+0.53 -1.11 -5.29 +1.56
+0.99 +2.89 -1.35 -2.60
+1.73 -0.71 -0.21 +0.54
+1.18 -1.01 -0.40 +1.38
->
+0.53 +2.89 -0.21 +1.38

-1.38 +3.59 +2.29 +5.57
-0.52 -3.77 -6.02 +0.40
-1.40 +3.56 +2.37 +5.57
->
-1.38 -3.77 +2.37

+1.91 -2.41
-3.18 -5.27
-3.68 +0.89
->
+1.91 -5.27

+2.09 +1.68 +0.99 +2.17 +2.60
-4.02 -2.36 +0.66 -4.63 -5.29
+2.70 +0.19 -3.23 +3.97 +4.29
-3.21 -1.41 +1.45 -3.88 -4.45
-2.36 -0.75 +1.91 -2.97 -3.55
->
+2.09 -2.36 -3.23 -3.88 -3.55

+0.08 +5.13 +4.99
+3.59 -5.36 -2.77
-1.37 -3.90 -4.58
->
+0.08 -5.36 -4.58

+2.96 +4.20
+3.52 +3.12
+4.53 +4.87
->
+2.96 +3.12
---
+0.70 +1.32 -1.12 +1.51 -0.18 -1.99 -0.37 +0.01 -1.38
+0.66 +1.84 -1.02 +2.19 +0.50 -0.96 +0.02 +0.49 -0.50
+1.31 +2.64 -1.09 +3.04 +0.68 -1.53 +0.24 +0.80 -0.76
-2.00 -1.02 -0.34 -0.68 +0.51 +2.42 -0.20 -0.25 +1.61
+4.06 +2.69 +1.18 +2.27 +0.16 -3.27 +1.03 +1.23 -1.97
-1.76 -3.15 +1.30 -3.57 -0.69 +1.86 -0.41 -0.95 +0.89
-3.10 -5.08 +1.14 -5.73 -1.67 +1.85 -1.31 -2.02 +0.58
+3.23 +1.93 +0.98 +1.55 -0.15 -2.81 +0.71 +0.82 -1.77
+3.90 +2.39 +1.14 +1.93 -0.09 -3.13 +1.04 +1.08 -1.86
->
+0.01 -1.38 +0.70 +1.32 -1.12 +1.51 -0.18 -1.99 -0.37
+0.49 -0.50 +0.66 +1.84 -1.02 +2.19 +0.50 -0.96 +0.02
+0.80 -0.76 +1.31 +2.64 -1.09 +3.04 +0.68 -1.53 +0.24
-0.25 +1.61 -2.00 -1.02 -0.34 -0.68 +0.51 +2.42 -0.20
+1.23 -1.97 +4.06 +2.69 +1.18 +2.27 +0.16 -3.27 +1.03
-0.95 +0.89 -1.76 -3.15 +1.30 -3.57 -0.69 +1.86 -0.41
-2.02 +0.58 -3.10 -5.08 +1.14 -5.73 -1.67 +1.85 -1.31
+0.82 -1.77 +3.23 +1.93 +0.98 +1.55 -0.15 -2.81 +0.71
+1.08 -1.86 +3.90 +2.39 +1.14 +1.93 -0.09 -3.13 +1.04

-1.87 +3.02 +4.64 -1.59 +3.66 +1.35
+4.16 -0.56 -2.32 -1.73 -1.35 -2.62
+1.42 +0.07 +0.42 -1.15 +1.27 +0.39
-1.48 -1.16 +2.21 +0.22 +3.74 +4.99
+3.94 -5.00 -3.24 -0.16 +1.25 +3.62
+2.04 -4.01 -2.49 +0.53 +0.69 +3.05
+0.39 -0.62 -0.08 -0.11 +0.58 +0.87
+1.63 -2.61 -0.68 -0.36 +2.06 +3.19
+5.31 -1.39 -2.62 -2.30 -0.55 -1.75
+1.45 +1.50 +1.66 -2.16 +1.84 -0.34
+3.77 -3.70 -4.46 +0.32 -2.01 -0.26
->
+3.66 +1.35 -1.87 +3.02 +4.64 -1.59
-1.35 -2.62 +4.16 -0.56 -2.32 -1.73
+1.27 +0.39 +1.42 +0.07 +0.42 -1.15
+3.74 +4.99 -1.48 -1.16 +2.21 +0.22
+1.25 +3.62 +3.94 -5.00 -3.24 -0.16
+0.69 +3.05 +2.04 -4.01 -2.49 +0.53
+0.58 +0.87 +0.39 -0.62 -0.08 -0.11
+2.06 +3.19 +1.63 -2.61 -0.68 -0.36
-0.55 -1.75 +5.31 -1.39 -2.62 -2.30
+1.84 -0.34 +1.45 +1.50 +1.66 -2.16
-2.01 -0.26 +3.77 -3.70 -4.46 +0.32

-3.52 +2.34 +1.02 +4.81 -4.74 +0.03 +4.38 -0.28 +0.64 +3.53 -3.53
-2.49 -3.67 -1.77 -1.43 +0.54 +2.93 +3.79 +0.28 -1.20 -1.37 -1.88
->
+3.53 -3.53 -3.52 +2.34 +1.02 +4.81 -4.74 +0.03 +4.38 -0.28 +0.64
-1.37 -1.88 -2.49 -3.67 -1.77 -1.43 +0.54 +2.93 +3.79 +0.28 -1.20

-4.69 +3.60 +1.04
-0.05 +0.53 +0.89
->
+3.60 +1.04 -4.69
+0.53 +0.89 -0.05

-0.20 -0.03 +0.18 -0.31 -0.25 -0.10 -0.22 -0.22 -0.09
+0.27 +0.25 -0.20 +0.16 +0.15 -0.26 +0.35 +0.14 -0.26
+0.04 -0.04 +0.24 -0.02 +0.04 +0.16 +0.04 -0.03 +0.06
-0.01 -0.07 +0.07 -0.16 -0.06 -0.01 -0.30 -0.15 +0.06
-2.08 -3.01 +5.31 -2.81 -2.36 +3.70 -4.87 -3.34 +2.88
+0.16 +0.16 -0.47 +0.21 -0.06 +0.06 +0.16 +0.23 -0.04
->
-0.22 -0.09 -0.20 -0.03 +0.18 -0.31 -0.25 -0.10 -0.22
+0.14 -0.26 +0.27 +0.25 -0.20 +0.16 +0.15 -0.26 +0.35
-0.03 +0.06 +0.04 -0.04 +0.24 -0.02 +0.04 +0.16 +0.04
-0.15 +0.06 -0.01 -0.07 +0.07 -0.16 -0.06 -0.01 -0.30
-3.34 +2.88 -2.08 -3.01 +5.31 -2.81 -2.36 +3.70 -4.87
+0.23 -0.04 +0.16 +0.16 -0.47 +0.21 -0.06 +0.06 +0.16

+2.75 +0.71 +1.54 -0.11 +0.26 -2.89 +0.43 +3.88
-1.44 -4.18 -0.69 +4.00 +1.77 -0.19 -4.40 -0.74
-2.27 -0.67 -2.66 -1.48 +1.93 +2.01 -0.95 -4.54
+1.43 -1.95 +2.86 +3.46 -0.17 -3.42 -2.89 +3.29
+1.73 +3.77 +0.32 -3.14 -2.85 -0.99 +4.54 +1.90
+3.58 +2.53 +2.63 -0.71 -2.61 -1.63 +2.26 +3.53
->
+0.43 +3.88 +2.75 +0.71 +1.54 -0.11 +0.26 -2.89
-4.40 -0.74 -1.44 -4.18 -0.69 +4.00 +1.77 -0.19
-0.95 -4.54 -2.27 -0.67 -2.66 -1.48 +1.93 +2.01
-2.89 +3.29 +1.43 -1.95 +2.86 +3.46 -0.17 -3.42
+4.54 +1.90 +1.73 +3.77 +0.32 -3.14 -2.85 -0.99
+2.26 +3.53 +3.58 +2.53 +2.63 -0.71 -2.61 -1.63

-4.35 +3.52 -4.35 +3.81 -1.07 -1.68 -1.52 -1.61
-4.06 +6.02 -5.56 +5.86 +0.22 +0.94 -5.12 -5.30
-3.01 +2.23 -2.35 +2.34 -0.83 -1.82 +0.51 +0.40
+1.20 -4.84 +3.10 -4.58 -1.40 -2.77 +4.56 +4.73
->
-1.52 -1.61 -4.35 +3.52 -4.35 +3.81 -1.07 -1.68
-5.12 -5.30 -4.06 +6.02 -5.56 +5.86 +0.22 +0.94
+0.51 +0.40 -3.01 +2.23 -2.35 +2.34 -0.83 -1.82
+4.56 +4.73 +1.20 -4.84 +3.10 -4.58 -1.40 -2.77
